In the rows, 100 means zero.
Each named turn below is shown by a few rows before and after it. Which turns, in which order, take the first row of each later pair to the second? The first pair is answered.
B:
[101, 120,  98, 120, 115, 100,  95,  98, 115,  83,  84, 101,  87, 112, 103,
 103,  76,  89,  76, 118, 123] |-> [ 87, 128, 106,  91, 111,  96, 117,  98,  90,  71,  77,  82, 104, 109, 109,
  99, 123,  95,  88, 101,  96]
[ 89, 135, 122,  87,  94,  77, 121, 105, 120,  70, 102, 109,  95, 116,  97,
 102,  75,  99,  74,  56, 127] |-> [ 73, 102, 114,  60,  89,  91, 111, 121,  96,  95,  77,  97, 110, 107,  55,
 114, 120, 117,  94,  61,  93]
[ 92,  71,  94, 153, 108, 124,  63,  99, 121, 131, 112, 147,  94,  99,  90,
  82,  60,  81,  96, 119, 100] |-> [ 79, 135, 122, 129,  99,  96, 124,  80,  97,  72, 134, 107, 114, 108, 148,
  58,  93,  68,  96,  68,  96]
[ 93,  69,  79, 116,  83,  99,  76,  99, 106, 150, 107, 118, 120, 103,  84,
 106, 108, 116, 121, 118,  95] |-> [106, 106,  90, 138,  88,  78,  99,  82, 115, 115, 138, 116, 115, 112, 135,
  89,  78, 100, 106, 103, 126]
P:
[108,  93,  93, 117, 113,  92, 105,  90, 115,  97,  99,  85,  97, 113, 104,
  77,  80, 100,  87, 122,  89] |-> [ 97,  87, 106, 115, 109,  97, 104,  87, 107, 109, 108,  92, 121, 112, 118,
  75,  92, 102, 104, 106,  81]
[ 86,  57, 118, 125, 126,  95,  73,  78, 106, 119, 133, 121,  79,  91, 115,
  65, 133,  93, 165,  87,  94] |-> [ 89, 100, 105,  82, 135,  77, 114,  95,  94,  61, 101,  77,  43, 108,  86,
  72, 157, 105, 138,  90,  84]
[ 58,  83, 100, 101, 111,  98, 114,  63,  76, 106, 108,  95, 156, 120, 107,
  85,  90,  94,  75,  79,  98] |-> [ 74, 105,  84,  93, 122,  85, 125,  73,  88,  74,  89,  78, 121, 128,  80,
  95,  75,  98,  48,  93, 102]
[115,  83, 120, 100,  84,  85, 102, 100, 114,  98, 137, 114,  97,  78, 128,
 113,  50,  57,  63, 107, 105] |-> [ 94,  89, 131,  72,  75,  83, 119,  97,  86,  92, 136,  92, 123,  78, 138,
 106, 101,  61,  84,  82,  77]
H:
[117,  53,  95, 123,  90, 128,  60, 124,  90, 140, 101, 112,  88, 106,  87,
 105,  93, 113, 131, 102, 117] |-> [134,  84,  86, 125,  98, 114,  75, 126, 107,  98,  97, 101,  53, 119,  78,
 105,  65, 110, 103, 116, 136]
[ 88, 114, 107,  94,  92,  86, 118,  86,  88,  89, 112,  92, 114, 113, 111,
  92, 109,  96, 100,  82,  89] |-> [ 80,  88, 108,  99,  87,  96,  97,  88,  87, 113, 112, 104, 122, 103, 101,
  98, 112,  98, 112,  86,  84]
[ 75, 127, 101, 107,  97,  76, 129,  95,  93,  79, 112,  88, 101, 118, 151,
  80,  88,  82,  71, 111, 117] |-> [ 62, 106, 110, 101,  87,  82, 120,  93,  76, 104, 113,  94, 133, 107, 159,
  80, 113,  83,  98,  96,  95]
Then:
(2 to 3 turns a pair)
[125, 140,  81,  88,  97,  68, 115, 112,  94,  84, 135, 111,  89, 102,  59,
 131, 134, 109, 103, 102,  93] |-> [115, 119,  95,  96,  87,  75, 101, 103,  89, 113, 152, 126, 122,  98,  86,
 126, 146, 106, 126,  88,  83] => P, P
[104, 153, 125, 108,  87,  72, 103,  95, 109,  62, 115,  91,  87, 124, 133,
 107,  97,  74,  68,  86, 113] |-> [111,  85, 106, 118,  82, 102,  45, 119, 120, 124,  92, 125,  73, 113,  69,
 130,  82,  90,  79, 127, 105] => B, B
[122, 109,  66, 102, 118,  87,  99, 102, 127,  98,  88,  85,  83, 111,  84,
 125,  68,  94, 114, 115, 119] |-> [111,  90,  82, 118, 104,  91,  84,  92, 124, 126, 110, 108, 120, 106, 120,
 117,  70,  89, 139, 101, 114] => P, B, H
[109, 100, 100, 118, 107, 108,  74,  85, 129, 109, 125, 108,  59, 113,  88,
 127,  57,  89,  83, 122, 116] |-> [ 81,  81, 119, 110,  84, 116,  67,  78,  99, 143, 140, 122, 116, 104, 112,
 115,  96,  90, 124,  96,  88] => P, B
[132,  64,  82, 143,  84, 100,  41,  92, 130, 128, 102, 149,  73,  83,  69,
 106,  42,  80,  73, 152, 138] |-> [ 97, 155, 102,  47,  77,  66, 143,  91,  63,  29,  84,  58,  89,  98,  91,
  87, 161,  90,  76,  86,  90] => H, B
[ 74,  74,  93,  72,  91, 118,  92, 112,  81, 126,  76,  95, 122,  99,  57,
 108, 141, 124, 120,  94,  60] |-> [ 85,  86, 115, 132,  89, 109,  84,  80, 112, 139, 134, 132, 143,  95, 147,
  84,  83,  98, 118,  79, 109] => P, B, P
[122,  94,  71, 105, 121, 107,  89, 115, 126,  82,  85, 100,  56, 118,  64,
 100,  56, 108,  81, 125, 116] |-> [ 75,  85, 103,  71,  94, 109, 106,  97,  72, 108, 104,  82, 131, 107,  99,
  85, 147, 114, 137,  71,  64] => P, H, P
[108, 111, 104, 115, 118,  89, 113,  78, 128,  67, 112,  88,  81,  99, 133,
  93,  63,  83,  75, 101,  90] |-> [ 90, 122, 114,  96, 109,  87, 131,  80, 106,  59, 109,  70,  97, 103, 140,
  85,  96,  88,  89,  84,  81] => P, P
[118,  95, 103, 127, 105,  92,  85, 104, 131, 129, 113, 125,  97,  98, 108,
 113,  58, 101,  92, 116, 124] |-> [110, 118,  91,  73, 109,  84, 120, 126, 107,  91,  75,  77,  78, 103,  62,
 119, 110, 119,  89, 113,  94] => P, P, B
[114, 119,  97, 100, 102, 108, 101,  74, 139,  65, 113, 118,  86,  99,  95,
 106,  90,  70,  70, 129, 144] |-> [ 96,  80,  92,  72,  99, 129,  79,  95, 117,  97,  82, 113,  98,  86,  45,
 123, 130,  90,  95, 130, 108] => B, B
